Named moves (each a turn or a mirror), then the moves between two rows, first move first; the first pair answered
move C:
[ 10 -28  17  26 -16 -11  14  -6   1   8] |-> [ -3 -20  24 -22   8   5   9 -19  16  -4]
[ -7   6  -1 -17  21  14   0  10  17 -14] |-> [ 9 -1 -6 34 -2 -2  0 20 -1  2]
[ 25  21 -27  51 -31 -19  -6   7 -19  31] |-> [-15  37 -11 -59  29   6 -23 -16  16  -5]
move R:
[-10  27  -7 -39  29   2 -16 -13   8  -6] |-> [  3  17  -5 -39  20  -8 -26 -34   6   5]
[ -1  37   8 -41  -9  12 -12  -3   5  13] |-> [ 22  29  -4 -15 -10 -17 -25 -18   1  28]
[ 18  21   0 -34 -17   8  -9 -27  -1  16] |-> [ 25  29 -23   5   5 -22  -6 -15   2  21]
[ 16  -4  29   7 -25   7 -14 -22 -27  27] |-> [  5  15   0  44   9 -24  -4   8 -28  23]
move E:
[ -9   8  -6  53 -11 -15  -4  14  -2  37] |-> [ -8  15  -4  41 -26  -7  -4   7  -8  43]
[ 23 -29   1  -7   4  -9 -30 -47   2   4] |-> [ 19 -22  -1 -18   9  -4 -32 -45   5   5]
[ -8  19   3 -16  14  13   3   6   3  -3] |-> [ -7  18  -4  -8  27   4   4  11   4 -12]
move M:
[  0 -26   3 -25   3  17 -15 -42  19 -13] |-> [  3 -30  -4 -16   7   8 -18 -45  21  -8]
[ -8   4  14 -33  20  22  -3  -2  15 -13] |-> [  1  -4   4 -24  35   5  -7  -6  19 -15]
[ 2 -2  1 -3 -7  6  2 -1 -7  0] |-> [ 1 -1  0 -2  1  4  0 -2 -6 -4]
[ -6   5   2 -20 -11  15  -1  -6  -2   3] |-> [-12   5  -1 -22  -1  12  -3 -13   0  -1]
Pairs:
Between the rows of a pair lie 2 to 3 moves.
[-10   4 -17 -23  51 -34 -46 -43  52  -6] |-> [-48   0 -14 -20  68 -16  -6   6  51 -39] => E, R
[  9 -22  24 -39 -13  20 -13 -42  -4  -7] |-> [  9   2  -6  54 -22 -12  20  19 -27  10] => C, R, M
[-42  46 -19 -29  36  22  10  38   7 -28] |-> [ -1 -10   7 -68   5  31 -32 -41   9 -17] => R, M
[ 55  -1  -5  32 -14 -26 -45 -33  -5  35] |-> [ 34  10  28  -7 -68  29 -16 -11 -17  29] => M, M
[-18 -50  33  17 -13  19  21  -2  -7 -16] |-> [-10 -38  21 -30  26   2 -11 -40  13 -17] => E, R, C
[ -9   0   9 -38   4  17  -4  -7   5  -9] |-> [ 14   8   4   0 -33   8  -4   0 -11  17] => C, E
[ 17   8   3  11 -45  29  13  11  -7  29] |-> [ -3  32   3 -40 -11  30  -3   8   8  23] => R, E, C
[  4  12  -1  -8  16   4 -16  -9  15 -23] |-> [  7   5  21  -3 -20  26  -8  -1   3 -18] => C, R, R
[ -9 -17  27 -18 -25  35  21  -6  -4 -11] |-> [ 12  -6 -18  15  36 -30 -11 -31  12  -5] => R, C, R
[-15  13 -11 -16  37 -13  -1  -1  11   4] |-> [ 15  -9  -8  11   1 -21 -12 -22  -5  18] => R, R, C
[ 23  -1   4  22 -32 -15 -18  -6 -24  21] |-> [-28  13  -7   3  38 -14   8  29   1 -21] => R, C, E
[ -3 -35 -11  40  23   0   7  -5   0 -17] |-> [  9 -12  21 -13 -27  34  -9 -28  -9   9] => E, E, E
[ 31 -44  11  -2 -12  -4 -23 -49   4   0] |-> [-25  -7   5 -39  40  10   0  -6  22 -38] => R, C, R
[ -2  20 -22  17  28 -28  -5   9  16  -7] |-> [-26  23  -5 -15  25  -1   9  23  14 -19] => M, R, M
[ -1 -20 -27  47  13 -27  32  21 -15  -7] |-> [-29 -11  11 -53   7  30  31  -1   0 -29] => E, M, C
[ 19  -2   4  34 -45   2   4   5 -16  25] |-> [ 14  26  -5  33 -32  -6   0  15 -11  30] => E, R
[  3  10 -31  19  33 -31   0   1   1   1] |-> [ -3 -23  20 -34   2  22   3 -21   3 -18] => R, E, R
[-14  -3  15 -16 -38  -1   5   7   2   2] |-> [  4   3 -11 -10  -4 -37 -22 -15  14   8] => R, C, R
[  1  41   5 -42   0   8 -25 -12   1  22] |-> [-21  51   2  -8  -1  13  11  38 -11  11] => E, C, R
[ -9   4 -21   3  39  -8   3  22  11  -5] |-> [ -7 -27   9 -29  19  18  -5  -6  13 -16] => E, C, R
